The same turns and mirrors carry the whole set onto itself, and each row onto the other rows of its family. Which rows share a family with each named row? Give them in list order.
These 33 rows form 11 families of 3 rows each.
z_859: [-12.2  15.4  -5.5  -2.9  -9.3 -31.5   8.7 -13.2   8.8]
z_499: [-29.2  25.2  -1.1  -1.8  -5.1 -22.2  11.0  -0.7  10.9]
z_139: [ -9.0 -26.2   7.1  20.0  26.7  -2.6   6.3   3.1  12.4]
z_596: [ -5.7 -14.3  11.8  19.3  19.2   2.2   2.4 -27.8   3.4]
z_48: [ -0.1  11.2 -21.7 -28.6   6.2  12.6  12.9  27.0 -16.2]
z_934: [ -5.6 -38.5  -7.6   4.8  23.0   3.0   3.3  -0.6   9.4]
z_898: [-19.5  14.7 -24.7 -23.4  24.0   6.8   1.9  24.7 -15.0]
z_866: [-15.4  24.6 -16.6 -14.3   7.4  31.7   5.4  20.0   2.0]
z_400: [ -9.9  24.7 -24.9   5.3   4.2 -22.4 -15.7 -15.2   6.9]
z_468: [-26.3   8.8  -9.5  -5.2  -8.0 -27.3   4.8 -13.6  15.8]
z_151: [ -3.6 -19.9   1.6  17.0  26.3  23.7   3.6   0.5  16.9]
z_249: [  6.0 -16.3 -20.1  16.4  28.9  -0.2 -17.7  -8.7   6.9]
z_414: [  1.5  16.5 -36.0 -10.3  18.4  12.9 -16.8  15.4 -10.5]
z_649: [-11.5   7.7 -28.5 -30.3   5.2  17.3   4.3  24.3  -8.4]
z_862: [  0.9  -0.5  -8.9 -22.9   6.0  -0.7   2.0  14.0 -35.2]
z_564: [-11.1   6.9  -1.0 -10.2  -4.1 -30.8   2.9  -8.7 -21.4]
z_479: [ -0.2  -1.4  -6.7 -11.9  22.0  35.5   6.4   9.4 -19.9]
z_744: [ -6.2  21.4  14.3  -0.5  -4.2  -1.2  -6.2 -28.5   5.0]
z_511: [  2.5  24.4   0.7 -22.5   2.8  30.8  -4.6  -2.0 -13.2]
z_43: [ -7.8 -28.0  -5.7   7.7  42.9  -3.2  -1.6   4.2  -1.3]
z_202: [ -0.4 -22.7  12.8  15.2  27.8   6.9  -1.3  -9.7   9.6]
z_852: [ 11.2 -11.0  14.8   3.4  17.1  26.3  -7.3 -15.0  -3.4]
z_936: [-22.0  36.7  -7.5  -8.8  -7.5  -1.5   6.2 -13.2  -6.9]
z_929: [ 10.9 -32.2   0.4  10.1  23.0   1.0   6.3   0.8   1.2]
z_370: [-16.7   8.0 -13.6   1.9 -14.3 -10.5  16.4 -12.9  29.7]
z_745: [-28.9  13.7  -9.6   1.9  10.1 -32.5  -0.2 -11.0   5.6]
z_150: [ -8.5   7.6 -28.4 -18.9  -0.6  22.2  17.9  16.8  10.4]
z_591: [-12.7   8.1 -16.0 -14.8  19.0  19.0   8.6  34.8 -10.7]
z_600: [  3.6 -27.1   4.2   1.8  15.2 -13.9   0.7  -6.3 -22.7]
z_436: [-24.7  20.7  -0.7   9.9  -1.6  -8.8   4.5 -16.8  23.3]
z_256: [  1.9 -27.7 -11.9   6.9  12.6  13.0  14.4   0.4  23.6]
z_683: [-22.8  32.0   1.8  -4.4  -3.8 -14.5   2.3 -15.8   8.6]
z_605: [ -3.2  11.9 -11.9 -22.3  18.1  29.1   2.5  21.7 -13.4]

Which other rows belong to the same family as z_564? z_862, z_600
Which other rows belong to the same family as z_934? z_468, z_649
Which other rows belong to the same family as z_202? z_683, z_605
Which other rows belong to the same family as z_400? z_249, z_414
Which other rows belong to the same family as z_745? z_898, z_43
Which other rows belong to the same family as z_852? z_744, z_511

The same turns and mirrors carry the whole set onto itself, and each row onto the other rows of its family. Which rows share a family with each named row? Give them in list order.
These 32 rows form 4 families of 8 rows each.
z_49: [ 24.9 -12.2  27.4 -34.7 -13.7   0.0  -4.0 -16.0  -6.6 -13.3   6.1   8.1
  21.5 -47.1   7.5  -1.9 -18.2  17.6  -4.2  27.0  55.8  -5.5  26.2 -21.8
   1.3  16.7 -28.1   5.5   5.4  -4.5  17.6  -5.2 -36.4  -3.4  -3.6]
z_523: [-21.8 -15.6  21.0 -21.3  -0.9  16.9  13.4 -10.8  14.3 -28.1  25.3  -5.8
  28.0 -31.3 -13.1  -8.1 -17.3   9.6 -11.7  24.9   8.7   6.8  14.0   2.7
   3.1  -8.9 -19.3  18.9   1.5   3.2  24.6 -26.0   9.6  25.3   7.4]
z_204: [ -4.0  -5.0   3.9 -21.7  16.1   6.1   1.1 -16.4  22.7  -4.0 -33.8 -13.3
 -16.6  -8.3  15.1  20.9 -25.3 -11.4   2.3  23.5  13.6 -50.8  30.2  11.2
  11.0  -9.0  -3.0  -3.4  18.2  -6.5  21.4 -10.9  12.1  23.5   2.7]
z_761: [  5.4  -6.1  17.0  16.5   8.4  -0.5 -24.7 -25.9   7.5  -8.7   8.3   8.6
  31.3 -40.8  16.0  21.4 -17.5  23.6 -13.2  -0.4   7.0 -26.1   8.5 -35.4
 -19.1  -5.4 -14.8 -24.4  -4.6  25.7  23.0 -52.7   9.8  34.5 -22.3]
z_359: [ 33.8   0.9   6.9   1.3   3.8 -12.0  23.1  -9.3  25.0  -9.9  23.1 -11.6
   8.9 -37.3  16.3   6.3 -21.1  -7.8  -4.8   8.1   2.7  -5.9  11.7  -5.5
 -26.5  -7.9  29.1   3.3  32.7   6.4   9.7 -39.5  13.5  11.8  -7.7]
z_11: [-17.6 -18.5  17.5  -8.3  10.8   7.1   5.0  -7.6  -1.0 -21.3  31.2  -1.8
  38.9 -23.4  -5.9   6.7 -17.3  27.1  -5.2  32.7   7.1 -20.9  10.7   5.6
   7.7 -20.8 -32.8  10.6 -27.8  -4.2  21.7 -29.2  -2.7   2.8  -3.1]
z_682: [  9.4   2.6  -8.9  -8.6   0.9 -15.8 -40.3 -20.6  29.6  -9.5 -28.9 -19.1
  12.0   5.0 -10.0  17.6 -16.3  -3.3 -23.5  10.1  23.9   7.7  21.1  14.4
 -34.8  25.0 -18.2  -8.1   8.0  -0.1   5.2  -8.2   8.3   0.0 -13.6]
z_948: [ 42.0  15.1  -6.7 -19.0  24.1  -0.6   2.5  -0.6  30.5   2.0 -26.3 -29.6
   4.6  -1.9  15.0  14.5  -5.6   6.7  -7.7  22.6   0.5 -28.8  18.3  -2.7
  -9.1 -12.3 -21.8 -11.6  18.1  -9.4  34.6  -0.7   2.3  27.7  -2.8]
z_385: [ 33.3  17.3  -3.5  23.5  -8.8 -36.4   8.6 -11.7  23.8  -9.0  11.2   3.9
  -0.5 -29.5  23.2   2.2 -31.6  -1.7 -13.3   6.5   7.3 -22.7   2.6  -3.9
 -33.1 -11.6   5.3 -10.1  19.7   1.8  -2.3 -40.2  -0.2  -7.2 -10.4]
z_974: [  6.1   1.5  12.2 -20.7   1.2 -18.4 -37.9 -25.6  40.0   0.2 -24.2 -28.3
  15.7  -5.5  -4.9  29.5  -3.5 -10.5 -15.8  10.3  25.5  16.1  15.5   7.9
 -15.9  15.1 -24.3  -0.8 -16.4  -8.8  10.7   1.1  17.4  -1.4 -12.8]
z_42: [ -6.3 -21.8  19.2  -3.2   5.2 -18.0 -16.3  11.1  -8.2  -3.6  -5.6  -2.6
 -19.6  -0.6  29.3  39.0   6.7 -10.9 -32.1  21.0  38.7 -30.0  12.2 -23.4
 -22.1  10.9  -1.9   8.1  17.9 -21.4 -22.5 -29.9  -2.0   1.9 -11.5]
z_835: [  1.9 -12.6  19.7  -7.9  -4.3 -14.5 -34.5  24.5 -22.3   6.4   9.9  -3.9
  -7.9  -0.8  21.0  20.0  13.2   3.3 -22.2  22.9  40.5  13.0  24.0 -28.3
 -22.3  10.6  -3.5   2.9 -10.7 -11.5   7.4 -16.5 -14.3  -0.5  -7.2]
z_868: [  2.6 -16.6   1.5   3.7  -5.1 -23.2 -26.2  31.4  -7.9   5.8   4.0 -19.0
 -12.6  -3.2   4.5  31.1   9.3  -2.4 -31.3  30.2  26.0   4.7  24.6 -28.0
 -18.3   9.8 -17.6  18.4   8.5 -20.7   5.5 -23.9 -14.1  -0.7  -6.7]
z_130: [ 31.3  20.1  30.6  -6.6   3.3 -10.8  24.3 -24.0  12.0 -17.5   5.9  16.6
 -14.2 -31.4  14.3  19.5 -41.1 -21.5  -9.1  11.8  13.7 -22.8   8.9   6.3
  -3.1  -9.9   1.1 -21.6  21.7   8.8  -4.4 -41.3   2.2  10.8   0.8]
z_326: [ 28.8 -11.5  19.8 -29.5  -4.9  14.4  -8.8 -26.7   7.4 -13.9   4.4  15.0
  23.5 -62.6 -13.1   9.2 -20.6   5.2  -3.9  13.3  50.4 -29.4   3.8 -20.4
 -11.3  24.7 -29.2  -7.7   3.0 -10.3  28.4 -27.6 -29.2  20.2  -9.4]
z_89: [-19.2  -6.7  40.0 -14.6   7.7   9.1  20.5   3.2   2.3  -5.2  23.6   2.1
  27.7 -42.4  -7.0  -1.1 -11.1   6.6  -0.1  30.8   9.0   0.0  22.4   3.6
   8.1  -8.0 -31.9  15.0 -19.5   1.3  30.7 -22.1   4.8  21.9  -5.1]
z_547: [ 10.4   0.5  28.5   5.9   4.7  -1.7  -6.1   3.4  34.8  -8.0  16.0  -6.9
  18.8 -28.6   5.6  55.4  14.1   0.4 -18.9   9.7  28.3 -22.9   2.4 -22.5
 -23.8   1.8 -30.1  -1.4 -15.8 -34.9  15.0  -9.3 -46.7 -15.1 -28.9]
z_518: [ 13.1  -4.1  37.1  -7.1  13.1  -1.7   9.9 -14.1  21.5 -13.7   5.3   4.2
  15.8 -14.9   1.2  58.3   6.9 -18.1 -25.6  15.2  13.5 -39.6  23.7  -0.6
 -15.3  21.8 -19.5  -0.2   4.6 -25.1 -10.2  -3.6 -49.0  -0.8 -18.8]
z_886: [ -4.7   4.5  25.2  15.3  -1.6   7.3 -25.1 -11.6  -0.6 -16.7   0.7   3.4
  33.4 -33.3  35.5   4.3 -27.0  15.2  -3.4   0.1   3.1 -17.0   0.2 -18.8
  -4.3 -14.9 -15.2 -30.4  -4.6  13.5  35.3 -24.5   5.9  28.8 -33.3]
z_236: [ -2.3 -22.0  15.5   1.4  -5.2 -18.7 -26.8  18.1  -2.7  14.1  17.6 -12.1
 -22.3  -6.6   2.0  25.9   7.8 -15.6 -27.3  16.4  32.8  -8.8  34.7 -21.9
 -39.2  -6.8 -14.3  -2.7  -8.7 -38.6  15.7 -25.7 -13.9  18.8  -5.8]
z_790: [  9.9   7.5 -21.5  -5.9  -2.3 -23.5 -35.1 -16.3  35.6   3.9 -21.2  -4.2
   0.8   1.4   2.0  -1.8  -9.4 -15.0 -22.6  11.9  22.8   8.6   7.6   1.0
 -15.3   9.8 -27.2  -8.2 -18.8 -14.2  -2.0 -18.5   6.1  -6.1 -13.5]
z_432: [  9.6   8.7  44.2   3.5 -14.4   0.1   3.9 -12.3  23.2 -19.2   4.5 -20.2
  27.1 -39.0   8.3  47.1  14.7 -13.1 -28.7  13.8  42.3 -18.7  24.4 -11.5
 -29.1  14.2 -22.7 -12.1  -7.0 -34.6  25.8  -9.4 -23.3 -14.5 -26.7]
z_651: [ 34.7  -1.3  -2.8 -16.7  11.2 -20.6  -1.1 -12.4  27.5  17.3 -14.6 -30.1
 -15.6 -23.3   0.5  28.6 -12.9  -1.7  -1.6  17.8   7.4 -47.0  31.7   2.7
 -21.7 -13.2 -15.4   9.5  13.5 -22.7  31.6  -9.9  -2.9  28.6   9.0]
z_408: [-25.1  -4.0  43.4  -6.9  16.7  -0.3   3.7  -5.3   4.4 -20.8  23.4  30.0
  15.8 -10.7  -2.6  20.8 -15.5  -1.8 -21.4  24.9  13.2   2.8  11.5  -5.0
  25.7  -8.6 -19.8  23.1 -11.0  -1.4   8.8 -24.8  -8.9  31.0  -7.9]
z_560: [-12.4   4.1  18.3  17.0   9.6   1.5 -13.2  -5.9   7.6 -12.6  -0.3  -5.0
  26.3 -14.0  31.4   6.3 -11.9  28.0 -14.6  11.3  -5.6 -15.4  10.7 -35.6
 -14.9 -21.1 -29.2 -31.7  16.1  21.0  28.2 -26.7   7.8  26.9 -24.8]
z_58: [ 33.8  10.0   5.9  14.7 -14.0 -10.8   9.5 -23.6   0.9 -12.3  13.8  -7.1
  -1.4 -32.9  24.9  -2.2 -32.5  -2.8 -10.4  10.5   0.7 -17.7  -2.6  -9.3
 -21.4 -15.5  14.7  -9.1  15.1  -3.6   2.7 -46.6   8.1   5.7  14.9]
z_136: [ -3.1 -10.8  23.5   0.0   1.4 -10.9 -41.3 -23.7  27.2  -7.8 -29.7  -7.3
   3.4  14.2   8.0  31.1 -22.6 -10.4 -27.0  21.8   7.6   0.1  14.8  12.0
  -2.4   9.5 -17.0 -24.1   7.0  -9.1 -19.2 -22.5   8.9   7.4  -8.5]
z_404: [ 18.8   2.4  32.4 -40.7  -9.5 -13.1  -7.1 -17.0  10.1 -14.1  16.5  16.1
  14.1 -53.7 -11.1   4.1   1.9  14.0   5.8   8.3  52.1 -15.3  11.1 -19.3
 -11.7  29.7 -26.0  -2.5  -2.8 -12.1  17.6 -27.6 -33.2  11.9  -4.5]
z_642: [ 13.0   3.9  28.3  14.2   2.9  12.2   9.4   4.2   3.5  -5.4  22.3  -1.6
  26.7 -31.4   6.9  42.9  12.5  -7.9 -18.3  24.1  20.4 -31.9   8.3  -8.4
 -22.1   5.3 -17.6  -9.9 -22.9 -36.6  18.9 -23.6 -40.6 -23.7 -23.7]
z_944: [-19.7  13.9  34.0   0.0  13.2  -1.1 -10.0 -24.3  -2.2 -16.8   8.5  18.5
  12.7 -23.2  33.0  27.6  -5.1   2.2   0.5  -2.5   6.7 -32.7   4.2 -27.3
   8.3 -16.5  -9.6 -29.0  17.6  -2.1  20.6 -44.6  -3.6  21.6 -38.0]
z_541: [ 22.5  -2.0  -4.0  -8.0  25.7  10.0   9.7 -24.1  26.1  13.3 -21.9 -31.5
  -4.0 -11.9   6.6  24.2 -19.1  -0.8  -5.4  19.6   6.8 -43.8  22.5  -4.6
 -36.9 -17.2 -15.7  -3.2  17.0 -11.3  26.7  -7.4  11.8  17.8  10.4]
z_470: [  2.7  -9.8  29.8 -41.7  11.3 -19.5 -11.6 -21.2   1.7 -20.5  -2.1  16.2
  19.3 -28.4 -15.2  16.4  -8.3  -7.5  -1.1  20.9  48.1 -29.4   3.9 -19.3
  19.1  40.4 -31.5   5.3  14.4 -11.6   9.6 -16.2 -17.8  13.7 -19.7]

Which other rows belong to the same family as z_547? z_682, z_868, z_89, z_886, z_58, z_404, z_541
Which other rows belong to the same family as z_11? z_49, z_761, z_359, z_948, z_236, z_790, z_432
Which other rows belong to the same family as z_651? z_523, z_385, z_974, z_835, z_326, z_560, z_642

The same turns and mirrors carry the whole set onto itself, and each row onto the other rows of its family. Which rows share a family with each named row? Give them in list order.
These 32 rows form 4 families of 8 rows each.
z_148: [ 12.7   1.4  47.4  10.7  21.4   7.5  -7.9  -1.8   2.6 -17.8  -2.6   8.5
  10.8]
z_807: [ -5.9  36.8   2.1   1.4   2.3  -5.1  -5.8 -19.1   8.1   4.7  19.1  11.1
  27.9]
z_369: [ 19.4 -25.6  10.7  15.1  14.3  -6.1  16.2   9.3   6.5  -3.6 -12.4 -15.1
 -33.2]
z_380: [ 14.0 -22.4  19.9  22.9  -2.9  -3.2  15.0   5.6  -5.8   2.5   0.7 -15.2
 -34.5]
z_354: [ 28.9   7.8  -4.5   1.8   3.1 -10.6 -16.5  24.0 -10.1  22.8   4.6  -4.6
   7.4]
z_349: [ 21.0  -0.1  41.5   1.4  20.3  14.1 -10.8   2.3   9.2 -18.8  -5.5  -3.7
   9.8]
z_23: [ 23.9  24.5  -8.0  12.4  41.5  -4.1  -5.3  -9.9  11.4  -3.2  -0.8   7.7
 -28.7]
z_667: [ -2.0  32.4  -5.9  -7.3  20.4  -5.7  -4.0 -14.7  21.2   0.8   7.0  12.5
  27.6]
z_653: [ 21.1 -24.1  15.4  16.0   3.1  -8.3  17.6   4.2   2.0   5.4 -10.3 -17.6
 -33.4]
z_494: [-15.4   7.2 -31.9  15.3   4.3 -17.4  27.0 -11.1   1.5  10.9   1.8  -5.4
 -11.9]
z_960: [ 27.2 -23.8  10.1  19.2   1.4   0.4  20.2   6.4   6.2   3.2  -2.4 -14.9
 -32.9]
z_823: [ 22.5   5.3  -7.8  11.4   6.7 -11.0  -4.9  29.8  -9.7  24.5  14.7   5.4
   7.8]
z_510: [ 27.3   3.1  45.4  -0.2  12.3   8.3 -16.1   2.2  13.0  -6.9   5.9   2.4
   5.9]
z_968: [ 23.9   7.6  -3.7   9.0   9.7  -9.3 -11.0  24.6 -17.6  24.4   9.5  -8.1
  10.3]
z_894: [ -8.9   4.0  16.1   8.2   6.1  -1.5  22.2 -33.4  32.0 -23.3  -3.1   4.5
 -15.6]
z_240: [ -7.8 -13.2  19.1   6.0 -26.3  -8.6  16.2   0.4   3.4   2.7   6.5 -12.4
  24.1]
z_188: [ -8.0 -18.6  13.7  -1.4 -18.5  -9.5  18.9  -0.9   1.0  -2.1   5.5  -6.9
  27.9]
z_594: [-11.3   4.5  20.1   3.5   9.6   1.9  16.5 -38.4  23.5 -20.6  -6.0  -8.4
 -14.7]
z_848: [ -6.8  35.6  -3.4   0.9  13.5  -3.4  -5.7 -13.7  11.4  -3.9  16.6  13.1
  28.0]
z_895: [ 23.3   8.6   1.5   7.0   7.5   0.4  -7.8  26.8 -14.2  24.6   1.1 -13.3
  13.4]
z_555: [-13.2 -21.1  14.4   3.1 -17.2 -18.4   5.0  -4.3   7.7   0.7   8.4  -5.8
  26.5]
z_25: [  1.6   8.8 -34.0   6.0  -4.8 -18.4  19.0  -7.6  12.2  19.8   9.9 -12.3
 -15.6]
z_846: [ 17.4  31.5  -3.2  12.6  33.2  -2.4 -18.4  -9.7   7.7   1.6  -6.1   3.0
 -29.0]
z_357: [ -7.8  15.0 -29.3   8.9  -3.8 -20.6  26.7  -7.8   6.4  15.2   8.9 -10.5
 -15.6]
z_737: [-12.3   3.8  16.9  15.8  12.2  -1.7  28.5 -34.0  24.7 -23.5   1.9  -0.1
 -12.8]
z_780: [ 22.1  30.0  -1.4  18.1  35.5  -1.5  -8.2  -8.9  14.0   3.3   0.8   3.0
 -32.3]
z_713: [ -9.0   2.0  10.9   9.0   8.9 -10.3  19.0 -36.4  28.6 -23.7   5.6   9.7
 -18.2]
z_105: [ 22.4  -4.1  41.8   8.3  20.2   9.5 -15.5  -1.5   8.6 -13.6  -2.6   6.1
  10.4]
z_803: [ 25.0  30.8  -1.1  12.2  34.4   9.7   5.2  -4.5   7.7   3.2  -1.0   3.0
 -33.1]
z_163: [ -3.6 -20.4  15.4   4.1 -16.9  -8.2  29.4   1.1   6.8  -0.7  12.5  -6.5
  23.4]
z_632: [ -4.2  11.6 -29.0  16.5  -5.2 -26.2  22.6 -11.3   5.3  18.3  11.2  -1.3
 -14.1]
z_171: [-11.1  35.6   2.1  -1.4  13.8 -12.7  -8.8 -15.3   7.9  -3.5   8.7   9.6
  28.3]

Which other rows belong to the same family as z_848? z_653, z_968, z_894, z_188, z_357, z_780, z_105
Which other rows belong to the same family as z_823? z_380, z_667, z_494, z_510, z_594, z_555, z_803
Which other rows belong to the same family as z_369? z_148, z_807, z_895, z_25, z_846, z_713, z_163

